Rotation paths and how fast each direction turns (degrees per step)
Each turn is a multiple of 5 degrees from 10 to 175, or 0.
Each row of a path follows its step; steps can be skipped.
Path 1:
step 0: [  2 -11  10  -4  13 -14   2  26 -12   9   5 -14  -8   7   8   1   0  10
  11 -19  -8 -11  -3  12 -14  -2   1  16  15  21  -6   3]
step 1: [ -1  -2   0  22   8  -3  -1  -2   6  16 -35   7 -18  -5 -12  -1 -14   3
   6  -3   4  17   6  -8  -3  -2 -18  -2  -1   6 -19   3]
step 2: [  3 -10  19  -8   6  -5  14 -12  27   1   6  -4  14  18 -11  15  -6   4
   8 -12  18   6  21   2  -2  -4   7  12  -9  -2   1   1]
step 3: [ -5  10  -5  15 -12   8  -7   4  -6  -4  -1   3  -7  16   6  -5 -23 -13
  -3   0   1 -10  -2  -5 -11  -2  21  23 -21  -7 -12  19]
step 4: [  5 -15  -3 -12 -14  -8  -1  -5  17  -2 -10  -2 -18   1  -2 -15  14  14
   2   1  -4 -11   3 -25  -8 -10  18   2  21  -3   7  15]
step 5: [ 10   6  -1   1  10 -23  -7   7  -8  12  -2   1   0 -13 -10   1 -16   9
  -1 -13 -23  -8  14  15 -24  13   7  15   6  -2   8  -8]
step 6: [  0 -22 -11   5  13  -4   4   4 -10  12 -12   3  -4   1  12  14 -19   5
  24  -6  13   2  -4 -14   2 -12 -18  15  16   9  -7   4]
step 7: [  1   6  21   1  -3   2 -10 -20  30   9  -8 -11  -3  12  -6  -5 -18   6
   4 -23  -9  18  -3  -4   1   0  -8   5 -11   1  -8  -7]
step 8: [  3 -13  11   1   7   5   2   1   3 -14  -9   2   0  31   3   6   0  -4
 -14   5  12 -14   8  13 -18  -8  18  21  -4  12 -15   5]
step 9: [  7  -6   4  15  -9   1   1  14   9   4  -7   2 -20 -10 -12 -21   2 -16
   8  -6  -9  -4  13 -18   0   2  10   9  -3  -1   2  32]
[  2   3  -9   6  -1   3  -1   2 -11   3  -8   1  -3   2   5   2  -6   4
 -10   6   9  -1  -1   4  -4  -2   5   3  -4   7  -2  -5] => 145
[ -5   6  -4  -3   6   6   5  -7   5  -9  -6 -11   1   2  -1  -9  -7  -4
   0   1   6 -10   1   3   1   3  -2   0   0   1   6   5] => 70
[ -3   4  -1  -5  -1  -5   6 -11  -6   2   2   0  -2  -7   3   7   7 -12
  -4   3  -3  -2  -6   4   8   0   1  -9  -4   6   1  -1] => 0
[ -3   6 -10 -11  -5  -6   2   1   0  -1   0   4   0  -5   2   1  -1   3
   3   5   0  -3  -2  -9  -3   7   7   7   0 -11   5  -2] => 55
[ 7  0  6 -2 -7  5 -3  1 -2 -6  5  6 -7 -6  7 -8  1 -2 -5  4 -5 -6  7  3
 -1 -9  7  1  2  0  7  6] => 70
[ 15  -1  -4   3   5 -11   5  -2   4  -7   6   0  -2   4   2   1   2   3
  -3   1   0  -4  -5   9  -2   0  -6   4  -7  -8   0   0] => 130
